500 stands for zero in the data rows.
Each pair is two rows. How far apart are they, by a hidden measure? 0 means very close, and 40 very far. Two or three weighted sums of its numbers give each row a place; it is the straight-line distance between the places.
868|291|267|469|382|600|397|697|295|607|  0|381|657|125|572|417|578|472|377|802|518|155
497|527|714|444|493|580|543|383|512|549|424|330|545|584|552|520|347|489|577|293|483|604 8
359|817|322|120|613|595|661|276|523|436|887|891|338|  4|531|297|379|364|434|458|209|185
631|395|577|607|625|495|613|453|550|523|581|282|643|169|558|276|686|160|510|570|506|476 21
519|559|693|403|613|475|463|387|540|505|629|422|449|586|372|524|418|472|350|519|471|472
419|430|426|469|320|534|350|599|200|323|636|566|341|563|446|515|596|658|551|575|621|445 17
290|442|394|459|623|470|530|618|649|672|578|574|473|510|426|655|710|581|459|598|316|637
494|484|591|378|645|477|280|481|638|337|443|467|411|615|456|475|438|564|503|538|609|302 7
331|278|351|454|451|532|199|720|245|361|546|563|393|526|360|409|513|445|639|524|532|490
499|544|322|505|682|462|656|624|580|667|416|603|478|368|632|511|481|530|522|437|417|560 21
432|707|478|450|298|504|331|415|408|448|364|576|450|582|592|343|420|590|329|552|621|263
513|657|476|441|511|555|423|327|671|692|666|470|362|508|399|489|388|331|437|544|417|529 16
369|585|459|601|603|604|703|581|523|677|559|603|518|372|546|671|345|381|443|483|269|578
265|540|491|538|645|408|645|517|530|668|286|419|616|480|583|704|504|367|489|443|410|602 11
562|674|589|224|481|586|293|373|522|454|421|538|394|473|423|280|294|563|321|587|571|399
477|476|486|528|586|508|620|562|477|608|413|516|664|409|545|537|433|376|544|387|376|552 8
461|490|466|552|516|599|627|541|538|651|400|482|603|468|577|603|495|447|557|364|292|577
594|587|502|542|703|433|556|543|563|595|368|496|545|477|648|607|497|391|469|405|289|637 2
396|429|416|442|305|528|347|522|231|335|597|579|297|548|491|553|552|712|511|594|659|511
402|460|770|415|614|670|501|434|626|315|309|437|494|620|666|452|318|463|705|556|563|329 5
469|419|706|464|584|617|504|372|555|584|451|371|556|563|573|585|351|408|602|400|469|533
673|241|928|160|248|243|390|460|251|489|499|610| 49|679|358|455|641|797|316|300|447|464 31
631|348|561|493|636|495|429|441|622|308|407|375|573|391|619|335|538|447|627|634|561|372
343|591|584|694|461|677|610|368|350|445|259|358|624|758|430|556|628|512|785|113|290|608 14
665|641|341|501|415|378|575|636|362|629|692|834|510|386|507|604|663|443|345|716|446|458
460|527|458|570|599|499|603|613|528|657|425|590|601|491|545|619|472|457|554|407|315|565 10
393|371|433|410|324|494|323|699|224|377|527|525|271|611|499|577|574|675|500|672|712|472
519|504|577|447|645|202|483|485|837|531|281|346|619|409|777|208|636|417|497|411|484|550 13
428|528|532|620|255|412|333|674|593|567|470|748|602|435|412|564|272|593|577|664|367|586
493|731|247|642|321|352|382|799|410|698|299|591|493|470|538|289|460|660|263|734|558|904 5
812|404|370|686|240|592|365|701|464|547|467|675|512|548|302|389|735|598|672|569|583|355
259|465|678|322|650|684|409|444|573|559|837| 32|864|709|999|  0|233|246|905|471|800|207 35
424|506|716|473|522|590|550|407|512|527|586|310|569|555|566|596|387|410|561|380|448|557
537|545|255|455|472|667|672|452|563|735|425|508|617|574|593|558|541|440|670|432|276|481 13
489|980|557|959|577|597|732|833|331|309|717|628|472|485|705|575|398|650|629|775|691|580
552|569|360|516|556|456|501|487|572|590|528|636|465|568|437|526|514|586|345|489|361|573 17
427|355|699|475|694|747|537|438|525|451|444|323|653|528|548|525|289|465|575|342|442|559
478|603|498|665|498|505|702|501|523|700|428|633|582|613|477|579|475|356|381|382|327|678 4
537|626|915|649|525|911|617|428|637|370| 69|636|528|635|148|945|631|497|753|357|210|313
352|192|569|407|404|492|375|748|222|329|768|523|249|639|504|427|999|812|353|539|773|329 16
312|389|328|379|301|463|425|659|254|322|431|474|277|527|492|471|588|780|354|545|653|539
525|222|783|332|987|629|722|366|467|414|499|324|508|581|558|489|451|379|688|310|389|407 10
444|443|522|206|158|789|588|450|379|516|550|759|499|431|660|606|292|419|691|429|549|889
546|539|709|535|638|511|786|422|665|541|417|400|628|557|528|737|497|569|559| 37|470|173 28
410|373|420|365|744|631|636|408|671|561|470|387|632|499|417|638|453|289|723|383|390|515
578|509|473|656|355|308|593|545|473|485|513|553|460|462|361|521|624|618|441|616|578|484 6
751|436|644|864|124|424|547|774|640|449|430|444|104|493|329|432|652|768|264|587|708|521
579|418|361|567|411|513|437|377|430|453|276|485|615|339|740|228|659|398|460|567|614|218 9
568|710|650|525|690|512|272|197|765|330|641|410|461|743|623|179|624|596|356|590|465|424
464|467|661|510|528|584|546|355|549|592|570|314|519|584|549|570|382|383|575|367|457|559 10
500|512|451|457|599|478|445|506|652|471|365|747|491|550|466|388|472|528|402|687|455|348
320|485|358|440|387|468|383|635|202|363|596|519|286|542|550|558|540|651|455|663|620|397 5
366|393|459|460|289|486|390|564|271|314|612|555|286|548|471|552|540|715|465|545|666|522
521|747|394|459|642|466|440|652|543|632|554|529|546|555|283|499|456|470|339|393|367|674 8
486|548|442|548|555|532|611|546|567|644|418|578|601|509|529|613|491|389|543|386|398|620
676|396|510|412|754|467|701|377|647|556|530|738|654|586|318|754|572|299|776|175|279|466 7
637|380|453|558|628|320|867|536|591|641|528|452|655|193|467|461|431|231|455|412|373|611
414|436|365|516|272|556|358|577|116|308|724|442|308|534|472|456|523|774|524|639|658|445 13
520|607|385|264|544|777|593|751|279|423|652|408|189|575|408|886|623|698|152|843|596|819
454|533|386|492|372|486|297|561|262|322|573|539|265|434|482|709|599|710|490|587|706|514 15
403|478|446|477|307|500|387|588|261|314|586|511|285|545|512|515|601|711|501|612|679|497
485|505|446|581|576|496|628|595|572|634|388|549|597|450|528|560|483|451|498|387|347|589 7
384|404|338|422|210|449|477|691|150|388|688|368|262|607|502|410|608|535|437|641|579|320
491|526|670|453|532|570|505|326|535|531|525|305|527|587|526|557|326|391|586|358|487|530 6
377|463|433|528|197|470|519|700|208|290|637|474|267|540|532|486|385|708|537|677|703|433
593|388|368|672|415|529|371|486|396|308|301|475|674|344|716|215|597|436|514|494|619|346 11
545|370|529|624|296|445|648|575|436|380|315|622|642|524|544|592|487|446|714|443|615|426
773|599|399|350|406|270|648|328|896|101|451|381|620|410|627|251|999|339|496|725|522|262 8
330|817|358|719|348|390|774|523|597|162|492|352|567|610|346|379|780|590|727|694|694|543
389|538|618|511|350|710|411|568|554|537|569|394|513|503|743|446|435|399|614|379|481|479 12
668|293|711|483|688|457|406|374|569|340|394|377|632|354|639|274|471|414|575|646|631|349
540|531|458|578|546|520|616|593|629|642|417|567|609|501|518|652|386|393|605|449|371|590 9
878|356|349|423|522|261|420|462|752|365|345|469|254|566|690|207|901|426|743|624|749|336
633|217|535|576|438|731|687|247|430|393|202|  0|505|800|247|537| 73|208|540|348|345|383 21
408|570|491|665|485|498|560|535|765|696|323|366|836|320|929|568|585|147|728|417|462|676
784|699|462|555|356|268|821|708|478|506|487|800|433|614|251|637|780|469|322|797|436|385 6
563|499|535|517|630|512|545|510|675|605|416|563|594|461|515|516|334|384|529|343|209|612
243|404|841|585|603|500|294|552|405|319|155|655|277|679|670|631|581|549|243| 77|598|922 16
498|568|321|495|305|641|405|454|140|466|647|702|262|467|658|700|617|649|516|471|657|517
454|608|729|620|673|435|403|168|660|384|425|981|706|270|738|465|478|521|513|244|403|735 10
338|999| 96|541|473|  0|580|295|499|902|779|399|726|971|  5|160|211|535|  0|395|376|696
398|525|648|451|570|558|507|398|528|540|532|334|547|528|546|626|429|392|589|372|432|524 21
567|389|634|427|269|621|441|333|242|385|582|242|680|597|473|503|448|216|928|442|662|363
617|597|403|555|573|384|558|572|680|608|576|617|498|549|390|550|490|401|368|522|448|588 20
356|519|599|387|678|590|459|376|524|501|579|255|532|580|607|627|464|441|698|448|504|660
245|552|626|315|437|440|612|464|714|388|340|431|542|506|784|606|441|589|499|556|518|257 21
577|495|337|599|375|402|587|599|517|499|587|587|491|464|399|515|618|552|469|613|590|458
679|567|999|451|455|523|435|472|987|557|259|212|314|536|711|661|555|547|698|294|761|423 23
371|598|399|401|417|378|159|498|339|346|588|568|260|652|460|624|514|828|669|682|631|506
523|560|396|603|346|452|474|640|383|440|494|698|473|463|395|541|650|499|355|623|578|471 10
302|335|453|218|589|661|420|220|514|451|293| 71|507|530|622|669|372|368|366|255|367|524
412|432|649|494|619|594|479|446|535|576|499|330|577|531|523|589|344|438|568|378|475|555 7
440|472|979|558|342|580|594|534|604|694|715|445|484|454|471|814|377|421|620|430|385|370
769|661|240|498|613|567|478|428|774|791|265|270|696|534|525|582|545|471|677|522|252|741 31
413|431|679|451|551|590|553|313|486|455|501|347|480|544|559|569|372|402|574|336|543|566
533|973|373|386|826|374|610|542|645|761|492|508|460|627|403|317|234|522|488|494|242|515 7
593|265|368|203|131|816|460|251|157|329|902|708|114|655|519|296|903|516|543|330|666|252
615|490|476|571|569|545|700|404|551|647|313|563|617|246|566|608|373|328|545|417|382|721 19
488|559|442|542|562|551|657|514|568|648|405|610|644|510|517|538|466|380|504|370|333|635
557|414|308|374|361|355|506|664|415|493|601|732|464|368|273|430|678|462|337|643|474|356 5
598|587|345|602|307|476|567|759|504|351|562|609|479|541|431|621|620|503|299|612|622|476
535|573|369|512|609|465|564|466|588|572|498|636|521|543|438|586|466|557|371|518|385|598 6
571|669|115|194|405|345|536|684|447|392|480|514|576|448|339|579|344|473|603|510|273|613
376|540|349|256|496|490|206|581|341|439|541|589|190|608|522|584|539|553|496|447|406|720 4
377|446|451|774|274|625|625|555|576|465|406|447|377|433|404|652|652|486|562|659|554|480
532|391|438|383|376|478|297|502|340|288|553|561|344|541|581|560|582|759|456|652|629|561 11
528|614|786|685|611|568|450|678|569|681|608|349|652|610|736|706|460|198|732|307|407|688
538|545|513|523|605|443|492|513|577|650|525|638|491|601|337|495|508|563|334|430|319|606 9
603|249|740|469|507|665|535|840|447|505|621|541|999|530|696|488|386|539|472|393|332|533
509|375|703|434|600|556|493|351|622|198|257|473|431|505|660|401|351|492|747|493|689|530 20
614|451|393|631|439|384|560|613|527|502|507|670|474|336|311|561|655|622|461|602|543|518
408|438|424|435|367|491|353|639|201|335|595|577|275|637|510|521|514|672|560|683|665|531 7
438|452|627|563|552|613|506|302|455|473|515|251|562|590|594|656|349|436|553|390|480|536
423|492|456|718|545|577|600|417|560|697|362|606|536|467|412|583|404|405|696|427|318|604 12
421|838|516|431|236|626|187|490|542|441|350|863|700|718|616|197|372|610|562|558|914|310
341|434|719|756|467|532|576|381|392|265|496|182|586|674|558|467|243|356|615|261|566|499 5
754|641|365|311|651|608|505|569|350|698|384|626|428|453|642|753|595|535|855|593|222|683
549|566|444|711|311|375|607|694|425|551|455|477|595|374|413|553|523|488|689|455|559|482 15
366|398|402|477|345|475|363|601|273|304|604|558|269|572|437|556|616|645|490|611|631|518
562|565|425|520|614|395|524|508|618|621|530|602|470|532|404|518|536|532|458|528|444|632 6
596|274|500|471|642|489|495|442|633|266|381|439|524|317|540|278|552|393|622|649|549|307
403|668|511|533|630|422|507|413|583|775|599|500|484|476|261|658|570|562|352|262|340|656 25
603|288|566|624|378|233|555|966|251|379|799|716|163|202|409|499|931|552|277|576|728|936
707|384|422|411|131|504|591|517|526|551|765|783|631|492|444|482|629|439|408|813|667|361 6
630|526|393|489|504|470|472|482|572|601|638|522|521|454|334|378|525|586|313|537|363|610
425|563|493|518|656|522|367|566|654|658|529|738|517|503|308|524|533|625|490|425|343|561 5
510|579|524|594|528|495|719|545|581|651|427|556|615|513|512|534|440|420|542|449|359|584
471|455|675|502|551|559|498|406|516|520|498|288|577|532|567|585|382|375|569|381|476|547 2
413|574|423|523|543|610|582|539|585|548|289|521|587|407|488|545|541|352|579|317|497|557
466|463|554|756|219|560|700|586|442|490|453|403|604|500|493|557|490|374|563|429|575|404 2
363|584|429|598|552|386|406|462|303|451|466|595|357|589|523|433|560|578|472|342|508|577
261|602|599|276|589|521|162|243|394|530|652|729|219|749|481|739|101|999|202|604|359|975 13
534|558|456|578|364|369|540|628|513|519|560|615|483|465|322|501|619|543|455|679|589|426
724|698|485|592|641|494|498|362|491|745|654|646|445|381|224|526|453|696|378|683|403|597 19
616|662|567|334|499|541|300|443|587|560|405|619|270|563|436|256|485|532|295|476|501|309
551|595|413|512|582|457|529|536|573|652|579|611|515|520|349|541|512|500|393|510|355|533 10
483|371|727|458|628|581|467|461|573|320|420|310|552|580|640|419|310|508|653|561|597|302
662|525|385|661|362|421|557|600|462|580|509|658|410|433|344|487|531|552|458|708|601|529 9
378|490|412|304|541|523|374|476|348|475|590|539|305|612|468|506|461|665|432|515|490|662
436|507|639|432|537|586|544|373|570|527|478|299|584|538|588|571|402|444|591|399|470|516 7
534|563|644|492|418|454|484|443|449|378|647|335|452|571|364|527|448|509|486|603|724|415
677|622|628|378|575|489|307|445|472|505|432|586|281|568|345|179|378|602|441|507|601|393 16
518|553|403|539|568|379|405|478|611|673|404|622|456|463|381|436|438|587|444|487|300|654
702|372|496|586|594|292|484|594|428|477|293|512|472| 81|690| 80|602|361|422|562|589|311 2
715|709|465|475|689|533|418|379|431|564|274|690|255|647|290|229|361|473|301|453|685|233
618|615|541|496|689|481|489|425|517|678|537|594|575|520|345|548|510|460|406|483|415|592 9
415|411|411|429|387|458|360|507|207|399|609|590|287|635|457|591|636|679|459|579|671|530
529|587|611|331|484|529|616|329|576|882|553|349|522|448|684|497|171|297|442| 87|360|436 18
594|455| 84|497|197|466|665|278|441|391|298|431|447|469|522|481|527|192|330|815|655|160
358|599|483|398|385|475|607|596|725|624|228|487|597|452|544|736|510|205|589|431|405|650 24
498|535|380|768|346|626|642|742|452|539|521|419|599|428|559|639|597|434|630|429|581|395
546|341|522|630|672|486|605|434|516|505|645|465|631|270|483|364|719|338|542|606|549|534 15
459|262|474|620|387|547|430|468|546|223|382|401|721|381|765|467|576|422|586|638|708|183
251|527|456|444|246|525|416|740|216|384|530|819|305|431|465|653|720|796|498|463|319|397 10
499|587|461|669|612|568|599|542|648|594|595|614|509|562|368|636|441|579|502|528|416|580
604|325|551|473|615|404|468|522|709|262|406|420|521|321|625|250|518|342|591|678|537|375 21
547|651|549|648|450|473|418|230|642|512|654|280|716|348|677|899|138|359|500|590|518|469
394|498|641|601|683|585|489|535|594|208|296|616|567|291|582|403|469|526|524|787|673|267 16
535|691|940|383|367|460|636| 45|699|622|517|498|487| 94|683|572|541|234|751|250|433|629
629|619|394|599|551|461|466|481|619|631|526|652|522|512|388|535|550|466|447|643|393|652 12
380|490|644|409|707|603|343|388|737|400|370|619|653|558|504|455|309|412|381|566|418|280
171|376| 35|701|305|650|951|473|429|664|207|516|554|351|909|472|586|178|710|582|360|524 13
168|592|581|321|185|810|231|617|578| 12| 84|430|723|479|638|771|591|316|717|911|456|  0
538|576|641|569|542|518|542|330|467|495|503|412|572|476|541|688|361|458|627|369|490|535 22
420|367|709|487|453|660|454|499|543|509|484|388|686|396|487|482|330|373|573|327|451|570
449|578|563|476|527|532|541|392|812|474|263|493|691|514|613|518|495|246|611|443|237|688 17
451|408|722|439|602|617|464|404|633|314|353|434|536|528|635|428|260|412|637|481|583|318
430|414|439|663|387|498|663|643|493|452|488|460|618|518|533|575|524|464|682|496|517|464 3
398|426|470|440|347|495|341|605|240|376|595|565|199|560|482|545|540|693|473|623|662|509
410|407|429|380|338|495|757|486|245|342|633|591|111|529|555|456|713|541|590|471|803|507 3
622|431|377|546|358|549|513|467|394|388|338|588|622|289|858|246|628|410|366|535|623|238
285|448|759|388|448|590|479|122|439|410|522|154|699|580|431|644|194|461|510|402|636|433 20
628|609|207|694|400|384|447|580|430|321|650|396|588|404|183|380|484|745|507|580|674|461
399|385|457|963|821|547|836|853|775|637|608|606|992|566|717|901|585|427|474|424|109|808 30
676|268|643| 17|911|702|544|594|701|477|301|232|506|255|772|395|609|247|299|159|615|550
652|544|573|380|341|266|426|752|524|585|542|602|663|684|241|524|755|489|285|654|709|518 9
404|468|435|537|271|594|381|530|276|352|569|509|366|549|472|553|614|747|573|600|592|568
684|130|385|675|400|535|370|601|814|742|675|349|471|932|474|434|324|452|374|305|425|391 6
330|384|715|301|388|824|357|638|520|351|493|699|213|360|405|409|429|769|539|600|649|455
661|427|467|559|570|465|418|468|548|449|322|540|535|308|574|196|576|437|479|566|523|357 8
605|798|366|801|317|486|552|647|531|452|545|544|448|333|234|495|751|475|527|550|500|449
357|829|273|704|230|457|931|622|306|442| 25|965|714|553|372|159|505|231|999|398|473|379 28
522|493|521|608|555|492|360|468|609|603|526|442|470|316|393|618|417|537|558|363|495|318
517|203|762|494|465|673|530|542|687|470|274|285|632|394|295|722|411|856|536|296|575|777 20
478|308|462|606|416|490|469|400|480|247|375|377|704|348|788|398|639|461|556|602|724|239
372|669|341|435|577|572|563|605|499|666|348|718|596|543|630|493|446|407|396|380|401|596 6
531|209|536|493|658|496|482|486|564|282|301|450|521|372|757|256|578|449|610|641|628|290
580|501|385|644|433|454|522|652|522|520|646|610|519|637|380|567|498|597|540|533|664|549 10
503|487|667|322|647|534|403|327|599|279|466|528|424|590|452|359|378|591|451|613|597|276
501|421|686|387|608|392|471|461|570|284|459|409|423|419|591|387|294|396|546|387|647|490 9
435|462|523|722|475|332|444|577|391|420|590|664|499|422|351|534|785|426|472|712|541|421
578|672|328|427|310|499|426|420|542|600|688|585|452|539|410|314|489|467|467|506|367|682 15
363|354|478|279|200|357|328|551|119|419|538|439|346|593|541|416|625|712|557|478|767|459
760|475|577|575|478|492|504|444|649|507|373|508|421|279|588|233|619|379|424|570|546|301 12
450|403|571|610|537|477|676|582|519|535|455|577|570|554|576|552|517|416|625|399|312|623
701|327|474|572|611|402|526|375|525|482|581|349|574|274|597|439|648|289|492|529|502|513 16
508|412|444|348|429|538|448|591|218|318|572|494|293|512|534|560|779|685|467|605|615|403
578|570|687|489|615|619|618|572|657|385|409|348|372|551|585|348|168|486|610|658|532|356 5
395|448|267|538|540|725|578|591|522|425|255|538|606|604|403|790|682|438|376|157|448|458
438|278|480|513|135|501|563|643|257|443|427|491|610|361|560|572|694|607|949|417|339|461 34
538|834|401|852|507| 97|456|744|498|236|406|627|406|711|654|354|462|582|285|816|574|446
226|378|462|619|652|714|299|851|436|231|555|330|  0|271|482|255|918|867|588|743|700|143 25
389|480|697|457|635|550|426|306|460|617|487|367|629|450|572|711|339|550|779|425|490|350
495|737|355|456|548|370|526|446|685|584|354|353|536|463|539|569|421|431|263|568|334|458 5
483|526|754|442|511|482|693|463|381|564|473|206|451|533|497|644|230|508|608|400|440|569
477|414|171| 28|517|672|430|732|502|447|852|530|221|699|347|471|498|809|531|332|346|210 8
505|582|423|510|584|401|536|435|522|686|581|596|516|499|379|527|493|506|357|509|409|584
542|269|550|553|632|468|478|436|597|340|463|469|555|302|671|305|593|365|602|709|577|319 13
310|468|523|361|488|500|281|474|360|540|553|536|282|548|492|493|476|668|455|421|488|654
608|571|307|694|668|371|611|678|766|569|625|411|556|192|581|533|715|297|495|676|556|539 17
600|307|562|501|640|484|524|434|613|286|405|337|587|341|627|259|603|378|629|698|601|296
587|725|548|333|658|284|376|193|709|625|543|755|640|731|447|570|505|315|495|448|464|560 12
663|560|505|602|263|388|546|602|457|501|436|554|436|540|388|580|613|644|466|584|607|417
560|543|538|540|489|746|601|517|380|475|551|511|591|578|645|639|295|484|702|312|447|466 6
385|411|634|490|550|472|619|416|437|553|461|378|523|612|547|579|318|455|578|279|486|586
477|521|658|518|641|579|619|412|523|446|535|167|646|582|542|437|468|394|554|403|455|503 7
696|486|424|275|697|712|275|781|592|687|477|280|215|489|542|643|680|234|433|680|127|789
465|496|312|503|359|530|410|640|590|685|640|535|449|268|388|503|488|500|476|479|336|623 17
438|443|452|467|304|514|348|610|217|338|598|528|279|577|449|499|564|682|499|587|646|482
546|661|731|437|547|407|349|314|520|574|669|371|524|478|383|491|388|518|422|582|453|585 14
492|516|677|339|638|519|356|413|609|302|463|533|430|656|416|393|313|559|435|634|614|301
373|384|386|549|231|539|398|568|238|307|630|535|247|534|508|557|585|734|515|687|657|524 8
433|502|446|516|244|535|118|503|357|246|687|688|199|753|439|504|485|782|489|766|559|554
268|386|461|509| 16|137|102|653|719|478|870|410|515|840|331|356|381|851|688|845|686|278 10
540|358|647|659|438|518|421|462|691|613|340|625|618|402|610|658|532|494|710|510|475|686
504|534|457|554|590|458|708|548|610|638|409|499|608|498|465|575|531|395|580|341|371|673 10
598|261|522|454|641|447|510|469|655|312|395|440|608|354|694|218|680|378|618|684|546|252
501|498|654|384|582|450|406|346|519|469|680|368|471|522|431|475|380|523|390|498|528|449 21
419|343|364|455|308|464|390|578|260|354|706|537|240|584|509|524|514|632|507|619|664|557
824|744|738|436|363|930|617|170|554|400|844|313|616|598|559|596|  0|570|332|232|195|435 14
508|593|406|530|554|373|583|486|551|603|572|625|540|546|318|547|466|487|394|500|334|539
517|512|460|522|374|499|352|666|233|301|648|580|226|602|518|485|429|707|466|437|625|504 11
605|115|295|719|418|345|353|668|323|559|503|661|670|636| 65|599|752|313|198|800|578|224
396|429|381|441|315|525|339|600|273|375|589|539|294|550|520|511|559|698|512|571|658|480 12
437|875|481|608|619|887|948|280|778|944|233|999|377|335|409|361|  0|516|461|387|506|365
489|505|708|410|863|673|396|809|793|612|337|826|491|181|464|999|546|  0|444|200|286|400 33
277|676|749| 70|790|812|455|300|453|427|492|444|648|754|579|704|714|204|132|197|673|503
572|558|494|518|562|465|522|508|543|709|609|579|521|551|350|499|501|454|334|547|395|564 27
477|463|353|540|315|531|311|588|312|270|563|624|304|538|529|536|512|745|521|606|830|441
420|478|490|254|272|491|479|631|246|313|520|475|273|527|547|478|642|633|558|583|657|554 14
333|694|403|460|488|597|700|455|373|672|743|382|428|537|936|562|461|606|735|164|811|283
603|568|382|653|377|421|504|615|505|467|555|589|531|441|314|531|633|524|456|623|596|449 25
550|382|570|655|590|625|675|368|573|722|366|655|583|497|545|585|529|431|629|394|346|535
839|789|571| 73|664|407|582|186|447|508|706|441|815|391|585|771|635|588|514|  6|251|508 20
621|619|665|506|621|285|571|493|569|803|557|592|197|385|340|431|665|391|832|837|819|278
377|405|380|554|365|522|295|594|214|347|640|501|242|539|464|530|618|730|548|581|691|465 15
490|427|506|657|441|441|409|552|470|290|262|414|759|365|762|271|618|280|625|630|701|212
544|467|376|554|715|618|421|542|725|722|579|674|599|538|327|474|634|633|349|523|323|437 19
479|422|443|527|335|473|335|715|456|606|216|415|618|487|471|649|621|439|596|579|525|279
526|565|508|465|603|444|365|531|624|651|581|671|456|520|433|563|512|466|437|535|366|480 15
523|519|544|462|491|406|435|310|545|401|424|116|795|713|624|462|228|294|720|445|536|421
612|618|427|475|549|445|424|493|645|669|562|636|606|515|349|517|566|458|361|472|383|591 12
486|636|226|524|502|314|471|495|615|630|308|603|575|330|635|655|538|396|296|315|295|462
578|508|363|663|399|439|497|579|475|550|544|632|506|486|372|472|653|533|415|625|608|498 19
632|277|623|210|576|640|572|624|561|356|671|324|779|500|755|526|337|375|460|346|392|475
703|487|276|723|626|150|577|327|645|521|505|511|548|459|340|623|387|466|503|451|305|757 20
603|444|401|625|495|650|541|627|584|734|541|561|613|592|767|689|205|593|512|179|297|567
568|574|688|860|459|719|728|543|535|558|738|430|365|501|578|322|520|560|328|394|337|486 20
597|461|844|577|701|466|550|521|616|322|667|399|512|268|666|591|529|603|753|544|559|482
321|461|752|349|578|654|432|406|609|323|356|424|548|512|636|491|269|528|622|497|495|342 5
504|591|463|527|600|359|484|561|588|671|480|578|523|459|450|471|554|516|377|597|412|517
616|459|425|678|743|178|765|709|678|706|654|810|401|461|543|373|320|485|230|445|421|720 7
638|324|393|348|417|470|492|393|694|767|657|650|677|538|442|219|361|579|195|552|358|611
580|395|437|557|827|528|552|688|623|381|320|585|340|374|694|  0|519|508|120|575|479|330 5
412|630|460|535|422|573|548|574|679|652|453|590|627|454|532|492|601|365|386|275|285|637
424|390|386|406|287|492|450|633|174|345|649|562|282|559|513|530|573|690|502|651|637|462 10
531|536|370|618|324|383|517|601|483|455|595|610|501|506|375|485|549|506|450|623|600|493
415|408|412|488|354|466|426|630|282|291|607|507|258|534|496|474|624|665|549|583|644|460 7
508|284|445|611|268|534|413|411|475|420|395|469|649|296|728|213|679|404|453|534|602|208
489|632|324|425|648|485|532|478|652|734|615|516|557|439|390|443|474|481|293|672|362|562 24
552|508|424|610|397|364|539|551|416|478|537|655|482|450|354|523|679|498|391|590|563|461
571|399|131|291|859|627| 73|176|385|  0|166|807|309|756|793| 90|471|658|642|532|631|579 37
322|423|455|297|717|772|472|668|273|117|488|818|240|860|292|485|250|906|676|809|548|415
601|510|661|614|803|449|564|842|793|563|419|666|615| 32|151|517|540|410|443|385|271|943 12
655|569|440|478|591|408|546|600|535|549|562|579|475|539|471|467|500|444|389|500|454|569
500|374|795|712|638|431|605|547|401|503|365|395|574|353|632|385|534|596|611|288|354|508 9
612|856|338|241|643|534|299|556|564|638|747|608|319|327|431|395|658|302|417|345|275|316
599|580|401|423|566|408|541|422|516|591|575|570|489|590|431|546|540|463|327|466|233|716 12
513|667|415|521|591|493|388|575|518|760|589|588|488|512|370|470|547|570|375|547|430|548
486|503|481|615|555|510|651|541|554|625|401|511|642|456|559|620|460|462|556|340|334|565 15
534|563|466|566|658|541|633|514|522|732|328|491|518|418|563|682|512|377|660|384|368|643
526|562|785|526|808|475|303|697|576|664|482|530|393|505|712|730|500|319|  0|649|646|431 35
596|571|405|558|475|430|524|573|593|672|534|567|540|628|383|505|499|387|426|463|358|588
658|552|562|548|636|322|483|437|634|720|604|603|485|523|491|639|452|605|479|570|300|762 3
429|490|421|590|529|568|585|449|609|625|384|462|609|550|511|594|496|410|624|419|320|639
564|533|366|520|437|390|535|555|483|516|600|565|446|494|345|538|619|557|578|723|590|476 10
541|586|559|612|501|531|375|298|655|475|556|370|611|495|568|610|348|476|406|526|450|596
557|795|437|639|654|528|719|424|726|673|355|432|626|460|661|476|472|295|767|669|339|651 13
443|435|677|492|617|581|516|405|493|464|526|370|559|515|530|623|379|356|568|368|533|454
558|388|303|483|365|351|337|586|423|484|231|604|559|254|677|206|620|491|329|529|573|217 17
405|663|100|562|212|635|665|724|583|408|472|469|619|226|752|435|376|526|471|451|437|541
321|437|490|521|370|551|598|558|530|460|552|434|497|521|611|625|643|532|589|546|776|478 9
697|171|679|784|633|435|509|149|711|260|389|538|529|  0|832|710|356|505|290|517|577|560
424|691|242|420|576|473|415|529|700|707|846|680|312|428|342|323|447|272|575|556|491|894 26
